Where one turn sends some rows of the set: a few examples, then the rows asked
Sabu: [ 0.111, -0.536, -3.630,  1.620, -0.853,  1.008,  1.323, -0.676, -1.461,
  2.786, -0.092, -1.675,  0.863, -2.025, -0.128,  3.836, -1.995, -2.080,
  0.559,  1.628]
nup: [ 2.991, -0.414, -1.191, -2.160, -4.474, -1.129,  1.137,  1.268,  3.560,
  0.300,  0.422, -2.044,  0.094, -1.081,  0.833,  0.725, -1.747, -0.861,
 -2.769, -0.046]
pez: [ 0.564, -0.388, -3.046,  0.429, -1.446, -0.983,  1.690, -0.783, -1.196,
  3.852, -0.107, -0.662,  1.438, -0.292, -0.346,  2.926, -1.082, -2.401,
 -1.272,  1.997]
Tanit: [ 1.907, -0.036, -2.025, -1.925, -3.905, -0.016,  2.060,  0.695,  3.480,
  0.416,  0.388, -2.490, -0.584, -2.932,  0.008,  1.347, -2.776,  0.855,
 -2.385, -0.095]
Ponos: [-3.147, -0.984, -3.636,  2.110, -1.891,  1.009,  1.754, -1.906, -1.827,
  0.446,  0.427, -1.016, -0.363, -1.163,  1.220,  1.721,  0.093, -1.347,
 -1.138,  1.904]
patak: [-0.501, -3.015, -2.769, -3.471, -1.409, -0.341, -0.845, -3.511,  1.099,
 -0.095,  0.296, -2.614, -0.805, -0.478, -1.997,  0.666,  1.509, -0.726,
 -1.256, -1.406]
fime: [ 0.649,  0.224,  2.228,  0.057,  0.595,  4.454,  2.290,  1.454, -0.500,
 -1.117, -1.590, -1.438, -0.376, -0.763,  1.264, -0.964,  0.018,  0.399,
  0.667, -3.379]
big: [ 0.595, -0.192,  1.971,  0.218,  1.646,  4.494,  1.649,  0.795, -1.068,
 -0.992, -1.711, -1.199, -0.271, -0.464,  1.066, -0.427,  0.311, -0.292,
  1.312, -3.492]
zapob: [ 1.790, -0.263, -2.729,  1.428, -1.564,  0.138,  0.732,  0.546, -1.084,
  2.904,  0.157, -1.211,  1.684, -0.628,  0.892,  3.407, -1.684, -3.456,
  0.176,  1.695]
Bepat: [ 0.031, -3.659, -4.104, -3.149,  0.080, -0.011, -0.973, -0.690,  0.082,
  1.173,  1.009, -1.355, -2.506, -0.889, -2.153,  2.916, -0.116, -1.035,
  1.095, -2.881]
zego: [ 0.941,  0.366,  2.245,  0.124,  1.053,  4.390,  1.997,  1.358, -0.549,
 -0.937, -1.769, -1.220, -0.184, -0.720,  1.303, -0.674, -0.259,  0.055,
  0.799, -3.285]
zin: [ 0.908, -0.253,  2.197, -0.781,  1.100,  4.218,  1.685,  0.968, -0.454,
 -1.107, -1.676, -1.543, -0.440, -0.399,  0.760, -0.836,  0.369,  0.331,
  1.025, -3.954]
turap: [-0.981, -2.972, -3.071, -3.671, -1.762, -2.046,  0.034, -2.193,  0.667,
  1.026,  0.795, -0.719, -1.384,  1.150, -1.507,  0.780,  1.770, -1.089,
 -2.281, -1.042]
Poban: [ 0.478, -0.212,  1.949,  0.180,  1.496,  4.410,  1.702,  0.766, -1.357,
 -0.750, -1.634, -1.219, -0.195, -0.417,  0.984, -0.637,  0.500,  0.059,
  1.310, -3.335]
Dusu: [ 3.033,  0.144, -3.330,  0.814, -1.461, -0.064, -0.506,  0.249, -1.355,
  2.962,  0.790, -0.362,  0.303,  0.652,  0.435,  2.867, -1.289, -2.767,
  0.319,  2.046]
mobu: [ 0.990, -0.128,  2.188, -0.604,  1.229,  4.135,  1.455,  0.744, -0.256,
 -1.173, -1.813, -1.418, -0.308, -0.579,  0.844, -1.039,  0.274,  0.102,
  0.733, -3.716]
givol: [-0.098, -2.991, -2.024, -2.918, -2.201, -1.197, -1.524, -2.663,  0.797,
 -0.376,  0.424, -1.868, -0.555,  1.377, -0.654,  0.108,  2.495, -2.323,
 -1.716, -0.895]
ged: [ 0.460, -0.066,  1.951,  0.192,  1.285,  4.484,  1.733,  0.560, -1.269,
 -0.708, -1.802, -1.553,  0.101, -0.276,  0.981, -0.692,  0.532, -0.116,
  1.093, -3.241]
nar: [ 1.075, -3.023, -3.760, -3.538, -0.283, -1.823, -0.263,  0.073,  0.279,
  2.902,  0.814, -0.315, -1.611,  0.554, -2.191,  2.773, -0.083, -1.630,
 -0.300, -1.920]
geri: [ 1.140, -0.087, -2.194, -2.069, -4.105, -1.841,  2.566,  0.962,  2.803,
  1.355,  0.592, -0.788, -0.277, -0.784,  0.148,  0.825, -1.628,  0.241,
 -3.787,  0.524]
gok: [ 1.398, -3.671, -3.625, -2.785, -0.187, -0.705, -1.688,  0.819, -0.282,
  1.573,  1.168, -0.517, -1.935,  0.670, -1.033,  2.892,  0.057, -2.759,
  1.386, -2.486]
muzus: [ 0.808,  0.227,  2.146,  0.159,  0.833,  4.456,  2.223,  1.523, -0.673,
 -1.038, -1.620, -1.274, -0.298, -0.793,  1.204, -0.711, -0.221,  0.455,
  0.857, -3.461]
Nid: [-1.054, -0.719, -3.641,  1.361, -2.572, -0.043,  0.037, -0.814, -1.877,
  0.116,  1.464,  0.373, -1.465,  1.644,  1.917,  0.526,  1.100, -1.744,
 -1.641,  2.290]
belo: [ 1.703, -1.704, -2.662, -2.739, -2.772, -1.237, -1.731, -2.424,  0.984,
 -0.203,  0.989, -1.153, -1.107,  2.168, -0.492, -0.334,  2.026, -1.229,
 -1.950,  0.099]
zovi: [ 0.789, -0.256,  1.944, -0.437,  1.389,  4.268,  1.567,  1.153, -0.488,
 -1.272, -1.569, -1.100, -0.816, -0.482,  0.961, -0.939,  0.200,  0.119,
  1.046, -4.110]
suv: [ 0.447,  0.125,  2.069,  0.286,  0.934,  4.385,  2.017,  1.225, -0.439,
 -1.318, -1.623, -1.092, -0.487, -0.590,  1.604, -0.993, -0.131,  0.206,
  0.726, -3.343]
nes: [ 0.493,  0.079,  2.148,  0.220,  1.439,  4.428,  1.594,  0.432, -0.862,
 -1.022, -1.865, -1.238, -0.234, -0.251,  1.211, -0.805,  0.341, -0.200,
  1.019, -3.322]
nufib: [-2.797, -1.244, -4.018,  1.100, -1.742, -0.807,  2.068, -0.352, -2.020,
  1.824,  0.965,  0.631, -0.750,  0.595,  0.901,  2.040,  0.104, -1.998,
 -1.741,  1.635]
Sazo: [ 2.439, -2.388, -4.091, -2.510, -0.697, -0.830, -1.906,  1.159, -0.321,
  1.494,  1.894,  0.321, -2.958,  1.477, -0.793,  2.219, -0.070, -1.556,
  0.820, -1.491]
Ludid: [-2.671, -1.128, -3.099,  2.249, -2.650,  0.131,  1.109, -0.336, -1.721,
 -0.049,  1.004, -0.129, -0.667,  0.567,  2.569,  1.213,  0.656, -2.659,
 -1.628,  1.914]
Gumus: [-0.012, -1.056, -3.536, -1.605, -2.958, -1.426,  2.593,  3.269,  1.552,
  1.452,  1.676,  0.672, -2.746, -0.748,  0.685,  1.761, -2.290,  0.348,
 -2.317, -0.792]
mol: [ 0.626, -0.810, -3.821, -0.648, -3.477, -0.530,  0.626,  3.142,  0.811,
 -0.269,  2.557,  1.026, -3.904,  0.481,  1.971,  0.768, -1.433, -0.006,
 -1.580, -0.055]
sig: [ 4.089,  0.779, -2.047, -1.361, -4.139, -1.027,  0.351,  0.930,  2.557,
  1.001,  0.908, -1.188, -0.264, -0.074,  0.726,  0.417, -1.458, -0.440,
 -2.588,  1.272]
rigit: [ 0.730, -0.349,  2.021, -0.611,  1.216,  4.279,  1.632,  1.026, -0.601,
 -1.130, -1.549, -1.318, -0.776, -0.442,  0.699, -0.954,  0.490,  0.352,
  1.014, -3.998]
Fetok: [-1.016, -1.275, -3.541, -1.128, -3.272,  0.216,  2.512,  2.504,  2.259,
 -0.669,  1.693, -0.590, -3.445, -2.372,  1.148,  1.334, -2.530,  1.289,
 -1.762, -1.333]
Luko: [-0.356, -1.830, -3.216, -1.225, -3.522, -0.705,  1.396,  3.949,  1.873,
 -0.524,  2.074,  0.212, -3.567, -0.600,  1.954,  1.355, -1.819, -0.391,
 -1.475, -1.630]

Gumus -> nar
Dusu -> sig
givol -> Ludid
Now find these:
Fetok -> Bepat
ged -> fime

